In the data rows, zero lies at 4.5, halfway between 4 and 5.
Some points:
array([8., 7., 2., 5., 2., 5., 2., 6., 7., 5., 5., 6., 6., 2., 3., 7., 8., 7., 2., 4., 6., 2., 5., 3., 7., 7., 1., 2.,
       5., 9., 6., 9.])
array([2., 2., 5., 7., 0., 5., 5., 4., 4., 6., 0., 7., 5., 2., 7., 7., 6., 3., 4., 9., 2., 8., 6., 5., 8., 6., 5., 3.,
       6., 3., 6., 2.])
array([6., 5., 3., 3., 2., 5., 5., 5., 6., 8., 4., 3., 3., 5., 6., 5., 7., 5., 4., 0., 4., 4., 9., 2., 3., 5., 2., 3.,
       1., 4., 5., 6.])
array([4., 5., 6., 6., 6., 4., 4., 4., 3., 3., 6., 4., 4., 5., 5., 3., 3., 4., 6., 7., 4., 6., 2., 6., 4., 3., 9., 6.,
       6., 5., 4., 5.])
array([4., 4., 6., 4., 5., 4., 6., 3., 5., 5., 4., 4., 5., 5., 5., 3., 3., 4., 5., 5., 3., 6., 5., 5., 3., 3., 6., 6.,
       5., 3., 4., 4.])
array([4., 5., 4., 4., 3., 3., 6., 3., 4., 6., 2., 1., 6., 6., 5., 5., 5., 5., 3., 4., 3., 6., 4., 3., 6., 6., 4., 3.,
       7., 4., 4., 3.])
array([4., 3., 6., 7., 1., 4., 5., 5., 4., 6., 2., 7., 5., 4., 6., 7., 5., 1., 2., 7., 2., 7., 5., 4., 8., 7., 4., 2.,
       6., 5., 6., 3.])
array([6., 6., 2., 2., 8., 5., 4., 7., 5., 1., 9., 1., 4., 4., 1., 1., 3., 0., 6., 3., 7., 2., 0., 5., 2., 2., 2., 8.,
       4., 5., 5., 9.])
array([4., 5., 5., 4., 6., 4., 5., 4., 4., 4., 5., 6., 4., 6., 4., 5., 2., 5., 4., 5., 3., 4., 4., 4., 4., 1., 6., 4.,
       6., 4., 3., 4.])
array([5., 3., 5., 7., 5., 2., 5., 3., 6., 7., 3., 3., 3., 7., 6., 3., 3., 4., 3., 0., 2., 6., 9., 0., 0., 3., 3., 4.,
       3., 1., 5., 5.])
array([6., 5., 5., 2., 8., 4., 4., 6., 6., 4., 9., 0., 4., 5., 2., 0., 3., 4., 5., 0., 5., 3., 5., 4., 0., 1., 4., 8.,
       1., 2., 4., 5.])
array([9., 7., 2., 3., 9., 6., 2., 7., 4., 1., 9., 2., 5., 3., 2., 2., 4., 5., 6., 5., 8., 1., 0., 9., 6., 4., 4., 7.,
       4., 8., 4., 8.])
array([4., 5., 4., 5., 6., 5., 5., 3., 2., 3., 4., 5., 4., 6., 1., 4., 5., 4., 4., 6., 5., 5., 2., 5., 5., 5., 5., 3.,
       7., 5., 4., 5.])
array([7., 5., 4., 1., 7., 4., 5., 5., 5., 4., 7., 4., 4., 5., 4., 0., 2., 5., 5., 0., 5., 5., 6., 3., 0., 2., 3., 8.,
       2., 3., 3., 6.])
array([9., 3., 4., 3., 5., 4., 4., 6., 7., 6., 7., 3., 3., 3., 4., 3., 4., 3., 5., 1., 5., 4., 7., 3., 1., 2., 4., 7.,
       1., 3., 5., 6.])
array([6., 6., 3., 5., 4., 5., 4., 4., 4., 2., 6., 5., 6., 3., 3., 6., 6., 4., 5., 7., 5., 4., 1., 6., 7., 5., 5., 2.,
       6., 8., 4., 7.])
array([6., 5., 4., 3., 5., 5., 4., 5., 5., 2., 7., 3., 5., 4., 4., 3., 5., 3., 5., 3., 6., 3., 3., 6., 3., 2., 4., 7.,
       4., 5., 5., 7.])
array([8., 8., 2., 3., 7., 3., 4., 3., 5., 5., 5., 4., 5., 5., 2., 3., 5., 8., 4., 0., 6., 3., 6., 2., 1., 6., 2., 5.,
       1., 5., 4., 8.])
array([4., 5., 6., 4., 5., 3., 5., 3., 4., 7., 2., 5., 4., 7., 4., 5., 2., 4., 4., 3., 2., 8., 8., 2., 3., 4., 4., 5.,
       4., 1., 5., 4.])
array([5., 4., 2., 5., 5., 5., 4., 5., 4., 4., 5., 4., 3., 5., 5., 4., 5., 4., 5., 3., 5., 3., 4., 4., 5., 4., 4., 5.,
       5., 5., 4., 4.])
array([4., 4., 3., 6., 3., 4., 6., 4., 4., 6., 3., 6., 5., 5., 5., 6., 5., 4., 3., 6., 2., 9., 6., 4., 6., 5., 4., 3.,
       5., 2., 5., 4.])
array([3., 3., 5., 6., 1., 5., 6., 5., 5., 5., 4., 6., 5., 2., 6., 6., 7., 3., 5., 7., 2., 5., 4., 5., 5., 6., 6., 4.,
       3., 4., 6., 3.])
array([5., 5., 4., 5., 7., 5., 5., 4., 3., 3., 6., 3., 4., 5., 3., 3., 3., 4., 6., 4., 6., 4., 3., 6., 4., 3., 5., 5.,
       5., 6., 4., 4.])
array([6., 5., 3., 4., 4., 4., 4., 4., 3., 3., 5., 6., 5., 7., 3., 5., 5., 7., 5., 5., 5., 3., 5., 5., 7., 5., 3., 2.,
       5., 5., 6., 6.])
array([4., 3., 4., 6., 1., 5., 4., 5., 1., 7., 2., 6., 8., 4., 6., 5., 4., 4., 4., 4., 4., 3., 7., 4., 4., 6., 5., 3.,
       3., 3., 5., 5.])
array([3., 3., 6., 6., 2., 5., 4., 6., 5., 4., 3., 7., 6., 4., 6., 7., 5., 4., 5., 9., 5., 7., 5., 6., 6., 5., 6., 4.,
       5., 7., 5., 4.])
array([6., 6., 3., 5., 4., 4., 3., 4., 4., 5., 3., 5., 5., 4., 4., 7., 5., 7., 3., 2., 5., 4., 7., 3., 6., 5., 3., 3.,
       4., 7., 6., 7.])
array([6., 4., 4., 6., 1., 6., 1., 6., 5., 2., 5., 6., 5., 1., 4., 7., 7., 4., 6., 9., 5., 3., 2., 7., 9., 7., 5., 3.,
       3., 8., 6., 7.])
array([4., 3., 4., 5., 1., 5., 4., 4., 6., 8., 2., 9., 4., 3., 6., 8., 5., 4., 5., 5., 3., 6., 8., 7., 5., 5., 5., 2.,
       4., 5., 6., 4.])
array([4., 6., 5., 5., 4., 3., 4., 4., 4., 5., 4., 5., 5., 4., 4., 7., 5., 6., 4., 5., 4., 5., 4., 4., 7., 5., 4., 3.,
       5., 6., 5., 6.])
array([5., 5., 5., 4., 9., 5., 5., 5., 4., 2., 9., 4., 4., 4., 4., 0., 4., 5., 9., 4., 8., 5., 1., 5., 2., 2., 4., 7.,
       5., 6., 4., 5.])
array([8., 8., 2., 3., 4., 5., 3., 6., 5., 6., 6., 5., 5., 3., 3., 5., 4., 7., 4., 0., 7., 2., 5., 4., 6., 6., 1., 4.,
       2., 8., 5., 9.])
array([5., 7., 2., 4., 6., 5., 4., 5., 4., 4., 5., 4., 5., 5., 4., 3., 6., 6., 4., 2., 4., 4., 4., 3., 4., 4., 4., 4.,
       4., 6., 3., 8.])
array([2., 4., 6., 5., 5., 6., 4., 2., 3., 2., 5., 5., 3., 4., 3., 5., 4., 5., 5., 7., 5., 4., 2., 6., 7., 4., 3., 5.,
       8., 6., 3., 3.])
array([4., 2., 6., 5., 1., 4., 5., 5., 6., 7., 4., 3., 4., 4., 6., 5., 5., 3., 4., 2., 3., 6., 7., 3., 3., 5., 4., 4.,
       2., 4., 6., 4.])
array([6., 5., 3., 4., 5., 4., 6., 4., 0., 5., 4., 5., 8., 3., 4., 5., 5., 4., 4., 3., 4., 4., 4., 4., 6., 4., 4., 4.,
       5., 6., 4., 6.])
array([5., 1., 4., 5., 3., 4., 6., 7., 8., 8., 3., 7., 4., 5., 6., 5., 5., 4., 5., 2., 3., 5., 8., 3., 3., 5., 2., 4.,
       3., 4., 4., 6.])
array([4., 5., 5., 3., 6., 4., 4., 4., 3., 3., 6., 1., 4., 4., 5., 3., 3., 5., 6., 5., 5., 4., 3., 4., 4., 3., 4., 6.,
       5., 4., 4., 4.])
array([2., 1., 9., 4., 5., 3., 6., 5., 6., 5., 4., 4., 4., 7., 9., 2., 1., 2., 6., 3., 1., 8., 8., 4., 0., 0., 6., 8.,
       4., 0., 3., 0.])
array([3., 4., 6., 3., 6., 4., 5., 3., 4., 5., 5., 5., 4., 6., 5., 3., 2., 4., 5., 4., 4., 7., 3., 6., 4., 4., 5., 5.,
       6., 3., 3., 3.])
array([4., 2., 6., 4., 2., 3., 5., 5., 6., 6., 3., 5., 3., 1., 7., 5., 4., 3., 8., 3., 3., 6., 8., 3., 3., 6., 5., 4.,
       3., 2., 6., 2.])
array([5., 4., 4., 4., 5., 5., 5., 6., 5., 4., 5., 3., 6., 3., 6., 4., 4., 3., 5., 4., 4., 5., 5., 5., 3., 2., 5., 6.,
       3., 2., 4., 6.])
array([6., 9., 0., 5., 6., 5., 4., 5., 3., 3., 6., 4., 6., 2., 2., 4., 7., 7., 4., 4., 7., 2., 2., 4., 7., 5., 4., 3.,
       4., 8., 4., 9.])
There is one direction along which these points spread out most. Where along it does each point below lie, from 0 to 99? The average is 50, and the first point in the table lies past the average. One standard deviation of the points above along it is 16.
array([8., 8., 2., 3., 7., 3., 4., 3., 5., 5., 5., 4., 5., 5., 2., 3., 5., 8., 4., 0., 6., 3., 6., 2., 1., 6., 2., 5.,
       1., 5., 4., 8.]) -> 68
array([3., 4., 6., 3., 6., 4., 5., 3., 4., 5., 5., 5., 4., 6., 5., 3., 2., 4., 5., 4., 4., 7., 3., 6., 4., 4., 5., 5.,
       6., 3., 3., 3.]) -> 47
array([6., 9., 0., 5., 6., 5., 4., 5., 3., 3., 6., 4., 6., 2., 2., 4., 7., 7., 4., 4., 7., 2., 2., 4., 7., 5., 4., 3.,
       4., 8., 4., 9.]) -> 70
array([4., 5., 4., 4., 3., 3., 6., 3., 4., 6., 2., 1., 6., 6., 5., 5., 5., 5., 3., 4., 3., 6., 4., 3., 6., 6., 4., 3.,
       7., 4., 4., 3.]) -> 39
array([4., 3., 4., 5., 1., 5., 4., 4., 6., 8., 2., 9., 4., 3., 6., 8., 5., 4., 5., 5., 3., 6., 8., 7., 5., 5., 5., 2.,
       4., 5., 6., 4.]) -> 26
array([5., 7., 2., 4., 6., 5., 4., 5., 4., 4., 5., 4., 5., 5., 4., 3., 6., 6., 4., 2., 4., 4., 4., 3., 4., 4., 4., 4.,
       4., 6., 3., 8.]) -> 61
array([4., 4., 6., 4., 5., 4., 6., 3., 5., 5., 4., 4., 5., 5., 5., 3., 3., 4., 5., 5., 3., 6., 5., 5., 3., 3., 6., 6.,
       5., 3., 4., 4.]) -> 45
array([3., 3., 5., 6., 1., 5., 6., 5., 5., 5., 4., 6., 5., 2., 6., 6., 7., 3., 5., 7., 2., 5., 4., 5., 5., 6., 6., 4.,
       3., 4., 6., 3.]) -> 32
array([4., 4., 3., 6., 3., 4., 6., 4., 4., 6., 3., 6., 5., 5., 5., 6., 5., 4., 3., 6., 2., 9., 6., 4., 6., 5., 4., 3.,
       5., 2., 5., 4.]) -> 31
array([5., 1., 4., 5., 3., 4., 6., 7., 8., 8., 3., 7., 4., 5., 6., 5., 5., 4., 5., 2., 3., 5., 8., 3., 3., 5., 2., 4.,
       3., 4., 4., 6.]) -> 37
array([4., 3., 6., 7., 1., 4., 5., 5., 4., 6., 2., 7., 5., 4., 6., 7., 5., 1., 2., 7., 2., 7., 5., 4., 8., 7., 4., 2.,
       6., 5., 6., 3.]) -> 23
